In the rows, zero is written as 128.
Families of rows that turns and mirrors carry onto each other, the same ones carrying the whole set onto itself: the rest of each named row's family, in list order:
7 families of 4 rows:
Vuga: [ 99 124 122 125 138 112  96  92]
zugus: [ 93 116 116 120 146 122  93  94]
givi: [132 102 137 101 136 133 135  76]
Tesu: [148 138 140  92 149 148 125 103]
Palo: [149 125 138 119 171 127 119 131]
novek: [135 123 156  91 161 136 127 125]
baz: [109 119 132 145 173 135 119 128]
tezub: [113 144 115 136 144 135 100 101]
puzi: [103 109 115 141 144 122 110  84]
folep: [141 111 151 109 167 146 139 121]
Pupo: [125 100 141  99 156 137 148 124]
boni: [132 114 115 123 141 105 103  85]
nofa: [ 97 123 132 120 169 139 104 135]
Riz: [ 90 104 111 128 140 119 122  98]
nizel: [129 116 151  88 162 145 124 122]
tugo: [132 119 155 122 181 137 135 115]
Dimuk: [ 99 112 125 131 166 134 129 138]
gonu: [124 126 119 145 162 115 100 122]
zuf: [126 118 143  89 128 120 116  83]
tek: [106 124 137 148 172 122 115 106]
Bibi: [156 116 135  98 150 119 122  96]
gemu: [117 107 133  83 136 130 112  85]
nam: [131 136 122 105 128 135 109  74]
bedov: [128 149 134 122 161 151 113 129]
kofin: [116  95 123  95 133 125 139  89]
banil: [112 113 127 132 148 115 114  70]
duf: [137 110 153  99 155 129 139  80]
seta: [108 135 137 129 167 131 107 134]

The rest of the family of Bibi: Palo, boni, gonu
The rest of the family of zuf: Vuga, novek, seta
The rest of the family of Tesu: tezub, nam, bedov
The rest of the family of kofin: Pupo, Riz, Dimuk
The rest of the family of duf: tugo, tek, banil
The rest of the family of zugus: nofa, nizel, gemu

Families of rows that turns and mirrors carry onto each other, the same ones carrying the whole set onto itself: the rest of each named row's family, in list order:
5 families of 8 rows:
gula: [123 134 124 125 132 149 128 141]
riro: [114 154 104 139 108 113 138 119]
romu: [146 135 128 101 114 136  94 123]
Vob: [159 114 103 120 127 157 103 121]
segus: [128 129 100 130  95 156 137 127]
Ruded: [140 120 132 100 114 136 113 127]
vanu: [175 129 105 115 126 147 109 131]
tumo: [169 138  87 124 114 124 112  89]
fel: [119 151 121 137 124 155 117 138]
Zed: [136 160  87 157 129 133 129 103]
bereg: [148 134 126 101 101 121 111 132]
Ruz: [151 143  82 156 130 123 136 115]
sepu: [110 141 121 131 122 143 117 138]
rak: [125 154 104 134 114 100 139 118]
suf: [160 139  85 126 110 120 128  88]
tosik: [162 137 108 117 144 116  95 109]
Ler: [158 139 105 125 146 105 103 112]
repi: [138 131  82 155 139 136 130 105]
mitu: [166 129 112 122 112 153  90 124]
munik: [134 144  79 157 120 131 132 100]
gefov: [156 132 113 115 126 155  93 124]
notuk: [164 147  95 125 143 119 103  99]
Duv: [122 134 122 128 130 140 106 146]
kar: [167 119 104 115 133 148  97 114]
Makuz: [121 149  94 144 106 110 135 101]
mis: [116 134 105 142 119 109 143 110]
zuzim: [144 127 131 109 104 138  94 117]
zukig: [123 137 108 147  92 152 118 130]
Bab: [117 135 100 141  96 146 141 123]
lapu: [116 156 107 143 120 116 135  97]
getok: [145 137  79 151 134 128 129  94]
kubi: [162 133  98 127 109 116 107  83]
nud: [121 119 106 147  99 137 136 133]
Timi: [160 150 111 118 138 119 104  91]
relir: [169 127  88 135 113 108 123  98]
bel: [165 132  88 115 105 122 129  92]
Fuvus: [137 136 129 106 106 131 107 139]
puram: [120 136 118 140 137 136 114 144]
Nem: [113 133 111 135  93 147 125 129]
dap: [170 144 105 110 143 118 118 110]

The rest of the family of fel: Zed, mitu, zuzim, zukig, lapu, kubi, Timi
The rest of the family of Bab: riro, suf, tosik, Duv, kar, getok, Fuvus
The rest of the family of Makuz: romu, tumo, sepu, munik, gefov, notuk, Nem

Families of rows that turns and mirrors carry onto each other, the same ones carrying the whole set onto itself: the rest of each named row's family, in list order:
7 families of 3 rows:
fino: [140 119 129 166 151 122 133 178 126 127 112 153]
nete: [145 132 117 123 139 101 144 161 109 118 139 169]
Kupu: [127 138 101 176 145 119 125 154 128 125 111 146]
Lofim: [169 148 104 139 142 150 162 121 109 156 119 134]
Lofa: [149 144  97 148 129 124 154 120 112 109 118 138]
Foga: [168 115 106 156 135 155 124 142 103 143 101 145]
fub: [168 119 144 141 166 120 130 126 149 144 139 123]
Dag: [163 136 147 151 172 116 135 132 130 131 129 121]
Gupag: [158 111 113 129 149 131 150 132 163 161 151 143]
Des: [180 132 133 143 160 130 131 115 125 145 127 118]
fiki: [159 108 109 111 133 119 137 143 130 138 154 163]
zimi: [127 134 131 139 141 103 150 156 156 148 121 154]
vopep: [161  88 111 149 136 137 118 155 150 150 130 154]
Pani: [141 108  91 164 138 127 112 143 164 144 130 149]
Kipug: [168 129 102 116 130 130 139 137  93 131 133 158]
sizil: [159 115 114 121 124 136 143 122 152 170 124 143]
dituz: [155 122  86 163 130 146 119 126 124 142 106 140]
bifa: [148 152 117 140 131 125 156 133 108 150  93 142]
Vofi: [138 151 130 151 166 111 162 160 132 137 131 149]
bof: [156 109  93 133 122 127 143 107 151 121 145 146]
Fibig: [129 127 110 150 140  99 149 140 150 106 140 150]

The rest of the family of bof: Lofa, Fibig
The rest of the family of nete: fiki, Kipug
The rest of the family of Foga: fino, vopep
The rest of the family of sizil: zimi, bifa
The rest of the family of Pani: Kupu, dituz

